In the rows, zero is written as 128.
One turn moves each row of this set onto another row. After a few examples, where does it send each row asked below?
q690: [119 139 140 138 144 100  97 110 135  95 152 132 151 123  84 125  81]
q236: [153 156 147 104 126 146  97  97 137  99 154 131 144 142 117 138  86]
q140: [152 128 149 145 128 142  77  88 112 113 147 118 160 111 120 167 110]
q19: [101 137 157 132 153 126 114  82 148  96 134 134 155 123 110 141 129]
q512: [156 153 142 101 130 136  93 104 136  96 154 133 142 139 115 133  88]
q760: [146 135 169 145 107 106 100 146 103 139 148 103 130 135 106 162 145]
q183: [149 162 160  98 121 116 125 137 128 148 136 112 112 130 110 117 138]
q139: [117 138 180 107 135 124 128 142 108 141 111 105 147 120 111 170 140]
q177: [108 142 181 103 131 121 121 132 108 137 104 109 137 121 111 162 142]
q291: [103 134 148 132 152 130 121  85 143  93 127 137 153 126 103 144 124]
q706: [150 161 167  94 124 116 122 134 133 147 136 107 114 131 111 119 134]
q479: [143 135 160 144 112 103  96 146 106 139 149 102 131 136 108 168 146]
q282: [127 137 144 119 106 135 156 130 102 160 140 103 125 124 102 150 100]
q748: [127 141 138 145 135 101  94 108 136  98 162 133 157 125  86 126  80]
q126: [147 135 162 146 116 107 102 144  95 135 155 105 139 133 103 166 149]
q625: [112 142 136 120 135  85 107 150 105 161 135 109 144 113  90 130 123]
q256: [138 139 156 120 107 135 143 142 105 165 144 102 122 122 104 159 104]
q501: [128 133 148 119 105 134 144 132 107 167 139  95 123 126 103 151  97]
q932: [154 130 147 147 131 133  78  91 112 109 144 117 162 113 120 167  99]
q971: [157 160 142 106 134 138  99 102 136  93 154 126 134 142 120 140  87]
q394: [112 141 132 115 130  84 111 150 101 157 148 117 147 109  94 131 117]
q444: [161 156 139 103 128 141  95 107 133  97 155 125 137 137 121 136  86]
q947: [153 166 169  93 124 123 125 129 122 144 140 115 114 124 112 120 136]
q849: [111 143 152 133 149 126 115  86 150  89 127 138 155 129 107 139 124]
q992: [123 117 129 134 136 154 128  81 126 135 145 111 172 120 100 134  98]
q447: [109 140 139 118 135  92 120 153 111 163 135 115 146 102  97 140 123]
q623: [124 131 148 118 101 135 143 136 101 164 139  98 127 131 101 153 100]
q708: [119 143 139 142 148 102  99 109 133 103 167 125 151 128  82 123  82]
q194: [142 135 147 147 133 140  76  85 114 111 145 125 164 117 113 170 107]
q907: [108 138 180 103 134 120 122 132 113 135 105 103 141 128 112 164 144]
q965: [132 118 131 137 137 158 125  78 125 131 146 116 169 126  97 137  97]
q852: [122 143 140 139 145  97  94 118 133  95 160 125 148 123  82 125  84]
q288: [155 131 146 144 128 141  73  87 113 112 151 126 155 115 116 163 109]
q782: [146 160 170  98 130 112 127 145 132 148 139 115 120 121 107 121 139]
q484: [128 130 125 134 141 150 126  79 129 132 139 119 172 123  98 132  91]
q856: [107 139 134 123 132  84 108 146 110 162 137 108 140 110  94 135 118]
q582: [112 141 187 103 135 114 123 132 107 125 106 110 145 121 110 161 143]
q506: [128 118 130 127 134 153 127  79 128 132 144 116 175 122 110 134  93]
q578: [147 142 164 139 115 105 103 158 108 141 158 109 131 132 106 164 146]
q589: [ 99 139 153 130 153 128 122  90 149  91 131 131 149 125 105 139 127]

q907 -> q706
q19 -> q971
And these:
q849 -> q236
q282 -> q394
q447 -> q578
q965 -> q690
q852 -> q140
q760 -> q177

One turn moves each row of this set onto another row. After a few examples, where does it send each row asked below?
q640: [110 132 112 149 153 136 114 100 106 137  91 149 142 121 143]
q472: [118  97 156 142 145 111 120 123 163 115  98 119 127 118 151]
q73: [138 148 113 121 112  98 163 132 139 110 137 155 123 137 123]
q649: [105 128 164 136 133 146 104 101 154 130  99 120 130 119 152]
q5: [106 102 124 137 113 151 125 113 106 118 141 137 145 120 104]
q937: [131 152 121 118 131  91 145 121 153 110 145 113 127 101 134]
q62: [123 120 118 145 136 116 147 135 109 103 109 174 140 143 135]
q106: [152 119 158 107 149 113 134 125 154 113 124 130 129 154 149]
q213: [110 137  99 124 110 134 125 105 109 136 158 121 129 116 121]
q17: [122 102 115 147 131 134 147 127 117 123 102 172 142 145 119]
q284: [137 144 124 124 116 121 172 130 152 119 122 165 131 149 124]
q592: [146 113 156 117 142 134 110 100 127 135  95 154 131 150 145]
q301: [123 145 129 130 125 136 113 111 163 133  83 129  88 116 123]
q724: [134 144 113 115 110  94 159 126 141 112 152 137 123 118 135]
q280: [104 101 147 128 152 127 137 111 147 107 106  95 109 124 143]
q104: [101 121 120 139 123 147 123 109  87 117 132 147 144 131 122]
q123: [152 121 132 110 135 123 105 133 154 125 149 107 117 137 118]
q349: [104 127 110 146 132 148 119 112  93 124 116 161 142 129 142]
q304: [144 117 131 119 128 143  81 108 129 147 120 131 118 132 113]
q783: [117 116 115 143 152 129 120 135 160 121  98 106  92 128 125]
q473: [131 112 125 137 136 101 124 125 178 144 107 108 107 126 133]
q993: [118 142 131 131 123 137 108 102 169 159 107 109 110 127 134]
q526: [110 131 162 117 125 133 130  85 149 119  90 120 104 113 141]
q14: [116 149 114 115  99 129 139 106 116 125 160 127 127 125 111]
q330: [120 144 132 113  99 139 150 117 142 114 160 131 135 123 109]
q727: [129 151 131 134 153 102 149 121 142 107  96 156 140 123 161]
q7: [129 135 123 137 133 108 152 133 125 101 110 176 138 131 155]
q728: [111 134 101 132 129 125 109  99 118 140 138 105 129  98 117]

q649 -> q993
q937 -> q727
And these:
q5 -> q330
q73 -> q62
q526 -> q301
q304 -> q123
q349 -> q213

One turn moves each row of this set onto another row. After a few examples, where does it send each row asked below?
q922: [180 121 136 150 126 176 161  95 140  93 143  83]
q78: [185  85 122 148 165 116 143 103 157  85 133 141]
q524: [183  84 111 156 129 122 166  97 176 102 120 146]
q757: [175  89 116 140 150 115 147  98 151 101 135 160]
q558: [126 114 142 142 165 166 134  88 152  82 135 103]
q768: [182 108 123 153 135 166 154 106 129  76 164  89]
q437: [126  86  99 159 138 153 148 106 156  66 166 120]
q883: [181 107 113 160 107 169 172 101 144  87 156  92]
q286: [151  75 111 157 116 135 154  94 136  88 178 139]
q240: [148 105 143 153 101 156 167  69 155 124 132 126]
q847: [128 113 128 162 121 173 178 103 177  97 134  98]
q532: [123 108 118 159 112 170 167  85 177  99 126 112]
q119: [152 105 159 138 157 148 130  80 126  98 153 120]
q605: [130 117 144 150 165 168 151 108 155  81 145  92]
q586: [183 103 142 145 155 130 151  87 169 107 104 134]
q603: [175 105 135 134 154 123 146  88 154 114 118 151]
q928: [173  95 118 142 131 121 160  90 163 116 120 157]
q618: [131  93 108 164 138 158 166 121 160  70 167 106]

q586 -> q524
q618 -> q605
And these:
q119 -> q240
q532 -> q437
q603 -> q928
q922 -> q883

One turn moves each row of this set onto another row. After a few examples, where does it send each row asked below?
q645: [116 103 102 136 124 123 144 147 113 140 158 154 110 123 115 102 120 100
 149 145 138 162 127 128 105 162]
q878: [137 124  84 124 142 176 135 142 136 103 110 152  93 158 136 122 119 145
 139 119 133 114  94 122 125 116]
q535: [143 105 116 172 148 155 133 141 142 110 130 113 113  95 141 129 106 114
 162 118 149 124 112 169 130 134]
q826: [116 123  90 135 112 148 105 127 125 112 145 126 106 159 149  90 152 165
 146 164 159 149 128 134 128 113]
q10: [121  92  85 135 125 157 138 157 139 114 110 146  89 166 141 153 113 134
 131 113 126 121 102 145 120 139]
q30: [118  96  78 138 132 157 142 155 131 108 110 144  97 162 137 150 111 129
 141 113 122 113 104 148 126 138]
q366: [166 123 124 156  98 146 164 132 120 108 132 129 118 127 161 139 117 136
 168 132 126  99 130 109 103  93]
q889: [138 114 104 132 154 143 148 133 164 105 133 109 118 149 122 124 133 115
 139 156 161 145 152 134 134 131]
q916: [132 112 111 163 114 118 102 121 108 142 153 144  96  99 122  84 125 139
 191 143 148 127 131 151 125 125]
q50: [111  95  88 122 122 131 141 155  84 113 147 155 116 114 119 105 128 122
 171 142 117 136 146 139 134 142]
q246: [150 140 120 158 108 117 124 132  89 132 119 116  97 103 157 166 121 135
 162 133 120 156 129 128 132 127]
q239: [107  82  86 131  92 141 132 116 154 133 137 150  98 153 127 123 119 150
 139 117 127 118 112 147  82 126]
q909: [138 126 109 112 114 124 150 124 135 130  99 128 104 163 111 157 123 133
 148 120 133 129 126  90 114 107]
q806: [139  98 123 133 136 122 127 130 108 107 118 108 114 128 162 129 137 138
 133 163 128 157 164 103 133 117]
q874: [166 139 123 174 110 158 161 139 135 111 142 134 115 144 153 125 107 129
 165 131 141 103 118 113  98 115]
q858: [143 125 130 164 151 144 134 138 125 118 134 122 107  95 131 117 107 113
 171 119 154 115 116 163 148 130]
q228: [160 121 121 169  87 150 147 135 126 121 136 132 113 137 166 120 122 138
 165 134 149 105 101 111  94  91]
q880: [116 120  95 116  86 122 143 128 118 137 117 143  92 167 129 178 123 139
 145 124 121 136 123 123 113 122]
q258: [123 116 110 139 113 147 103 121 124 119 138 123 107 144 153  89 151 162
 150 170 164 154 139 126 128 105]
q894: [109 101  97 114 102 125 138 152 101 138 144 152 111 121 115 116 141 104
 173 150 163 154 110 138 136 121]
q828: [158 138 131 149 116 108 130 124  92 144 128 125  92  86 147 147 124 123
 159 133 127 148 126 126 134 122]
q180: [143 113 116 144 158 155 135 132 158 107 132 112 116 143 129 109 133 121
 142 163 167 151 153 129 135 131]
q943: [128  90 110 125 127 108 127 132 109 106 122 106 116 132 164 129 139 140
 122 157 120 155 151 106 123 119]
q225: [138 116 127 156 151 125 128 139 117 129 144 138 102  98 129 118 105  99
 180 140 160 127 124 156 151 135]
q964: [138 126 122 168 101 125 107 111 117 144 150 129 100  98 125  83 128 153
 178 126 142 127 123 149 110 119]
q170: [120 113  92 121  88 131 140 134 127 135 114 143  85 171 126 173 125 147
 143 119 118 132 131 124 113 129]
q420: [150 124 122 146 124  99 120 126  91 146 143 144  89  86 142 129 119 118
 168 149 127 150 135 129 132 131]
q810: [112  91 117 120 104 136 126 110 139 117 127 144 106 148 144 105 113 155
 126 115 126 118 108 108  85 108]
q255: [129 126 116 163  85 134 108 102 132 140 154 122 105 108 126 107 130 161
 178 130 146 133 131 158 101 117]
q741: [108  77  95 125  90 141 133 124 157 128 130 144  95 159 127 132 122 152
 138 113 132 116 117 146  92 123]

q239 -> q30
q258 -> q180
And these:
q170 -> q741
q228 -> q874
q246 -> q255
q420 -> q916
q964 -> q858
q878 -> q909
q894 -> q645
q943 -> q826

One turn moves each row of this set onto another row. After a few examples, where does it send each row asked below?
q600: [102 123 108 118 138 157 108 121 141 124 142 141 147 105 124 150 154 146
 126 141 118 138 122 167 118]
q103: [110 129 144 140 119 142 121 106 132 127 147 120 181 114 137 139 158 132
 120 119 113 155 145 142 155]
q893: [132 155 155 159 101 132 122 120 129 136 122 134 155 125 113 115 176 147
 125 132 121 115 135 152 144]
q466: [119 140 166 117  94 127 113 149 129 129 123 141 142 141 126 113 130 100
 126 136 140 141 113 100 145]
q276: [111 113 117 137  90 125 136 104 119 134 142 121 139 103  74 144 132 134
 117 131 113 127 128 150 143]
q222: [116 102 133 121 110 154 159 126 150 131  94 107 125 130 145 107 100 137
 140 162 147 138 124 129 128]
q150: [140 126 153 152 105 145 159 113 146 122 107 115 118 111 116 108 122 110
 120 123 136  88 151 117 118]
q730: [123 126 102 141 127 168 126 104 110 134 134 108 141 149 121 112 127 129
 138 107 102 126 151 166 155]
q926: [110 125 129 118 140 157 147 133 121 127 135 119 139  87  94 129 106 124
 158 129 107 111 131  88 143]
q21: [127 150 144 119  98 143 129 142 117 147 108 119 119 158 151 136 139 118
 123 121 129 137  88 147 155]
q677: [135 127 116 121 126 185 117 122 130 157 139 131 130 107 113 134 136 161
 127 129 141  96 125 142 109]
q207: [161 134 128 126 115 124 138 120 128 135 120 114 117 167 140 142 150 130
 113 110 143 142 112 154 116]
q456: [121 141 131 138 144 139 134 103 124 133 143 110 159 142 112 130 145 117
  99 133 118 120 185 108 135]
q683: [144 119 114 133 127 173 113 110 139 128 120 120 155 129 123 109 136 158
 105 124  98 144 101 128 162]
q154: [130 108 105 151 119 134 111 129 142 135 157  84 151 138 126 125 124 105
 113 138  92 108 122 113 116]
q90: [108 133 127 132 127 133 158 134 127 111 129 104 131 119 123 129 130 164
 128 135 122 104  66 122 156]
q36: [108 117 120 144 149 156 141 134 121 118 164 144 152  95 120 134 119 124
 149 173 116 124 129 134 139]
q406: [146 131 118 124 126 118 133 143 137 120 156 105 124 125 108 122 122 146
 109 139 127 105  71 118 115]
q502: [120 165 129 125 140 150 130 147 154 156 142  95 145 146 131 114 160 122
 134 133 144 139 126 126 169]
q726: [129 117 120 113 116 143 141 152 145 122 126 100 101 112 135 106 118 143
 135 155 134 143  87  97 140]
q433: [150 130 132 128 124 151 156 132 130 141 128 116 117 126 120 136 131 137
 108 133 141 142  62 131 138]
q353: [144 147 136 126 120 126 127 142 125 104 120 132 145 151 108 147 116 154
 110  93 117 150 135 111 139]
q110: [126 122  83 109 120 125 113 107 129 139 133 111 117 154 127 151 110 103
 134 146  91 125 139 130 139]
q687: [139 134 149 127 125 125 149 157 155 118 128 118 143 123 144 140 109 150
 152 160 135  78 128 125 124]
q152: [140  96 115 109 132 134 138 141 131 129 121  92 107 138 148 113  87 136
 147 153 119 119 127 108 132]
q429: [108 107 101 120  86 149 128 132 116 116 110 149 115  92 129 142 121 141
 133 145 108 127 108 130 133]
q575: [110 138 129 128 130 133 144 126 126 127  93 115 121 127 122 117 145 133
 167 129 116 152 178 130 158]
q198: [143 139 147 112 126 158 144 153 155 122 126 122 150 164 136 127  97 125
 137 115 136 117 156 116 138]
q51: [121 140 125 130 138 140 109 132 136 121 162 108 147 122 124 100 157 100
 171 134 108 100 139 121 148]
q974: [122 110 116 137 148 133 143 109 119 108 127 137 137 101 124 140 143 130
 115 153 101  81 156 133 116]
q901: [127 127 156 119  89 104 141 139 126 117 119 110 132 163 140 127 123 100
 138 125 106 124 125 114 162]
q666: [141 132 167 142 116 152 135 126 156 111 124 123 151 129 139 123 166 124
  92 112 121 145 129 137 134]
q81: [ 96 131 116 128 133 143 153 133 132 122 143 122 130 132 120 132 140 110
 123 153 126  86 186 125 124]
q125: [110 139 151 102 120 134 161 129 148 128 121 107 115 128 151 136 131 128
 134 144 130 129 162 132 186]
q72: [118 136 136 147 119 130 160 149 113 149 125 121 129  97 147 144 134  94
 160 156 147 132 131 123 132]
q332: [127 137 122 124 119 135 145 106 140 117 102 115  87 125 114 130 135 156
 136 135 118  71 135 132 154]
q599: [154 124 107 136 120  91 152 105 128 123 147 128 125 122 128 140 138  94
 121 137 109 119 131 141 161]
q975: [137 101 117 123 128 129 122 113 139 145 141 112 120  90 114 138 154 119
 161 157 144 131 152 130 112]
q163: [116 133 106 108 142 128 110  98 128 118 131 125 137 124 111 142 159 151
  94 130 103 107 163 128 132]
q431: [116 141 114 127 129 170 101 147 127 115 138 130 113 125 123 141 135 153
 104 139 116 130 107 131  92]
q294: [145 132 124 133 128 105 131 141 126 110 110 124 123 118 130 163 127 187
 130 137 127 123 123 132 114]
q680: [146 136 127 125 150 149 116 132  99 140 120 127 116 149 151 140 149 146
 130 110 149 146 103 127 139]
q449: [139 107  90 138 118 118 138 138 155 131 158  96 114 130 140 120 159 118
 110 126 135 112 143 149 129]
q465: [ 91 126 119 124 124 155 139 132 130 130 160 119 141 124 141 129 131 130
 151 147 132 146 176 131 171]
q696: [129 127 150 130 103 137 127 147 120 129 103 103 124 134 170 102 118 115
 147 146 114 144 108 106 151]
q451: [119 140 134 135 147 144 145 131 100 127 139 116 120 104 135 147  89 136
 139 175 106 116 120 106 144]
q271: [119 152 136 126 122 143 104 141 136 140 115 107 103 139  97 120 134 115
 116 108 138 112 156 103 112]
q647: [149 148 138 150 158 130 109 107 107 134 106 107 112 132 102 137 134 142
 126 124 103 103 127 102 141]

q687 -> q198
q975 -> q51
And these:
q429 -> q72
q600 -> q36
q726 -> q696
q449 -> q154
q125 -> q666
q163 -> q974
q152 -> q901
q575 -> q893
q466 -> q680
q332 -> q150

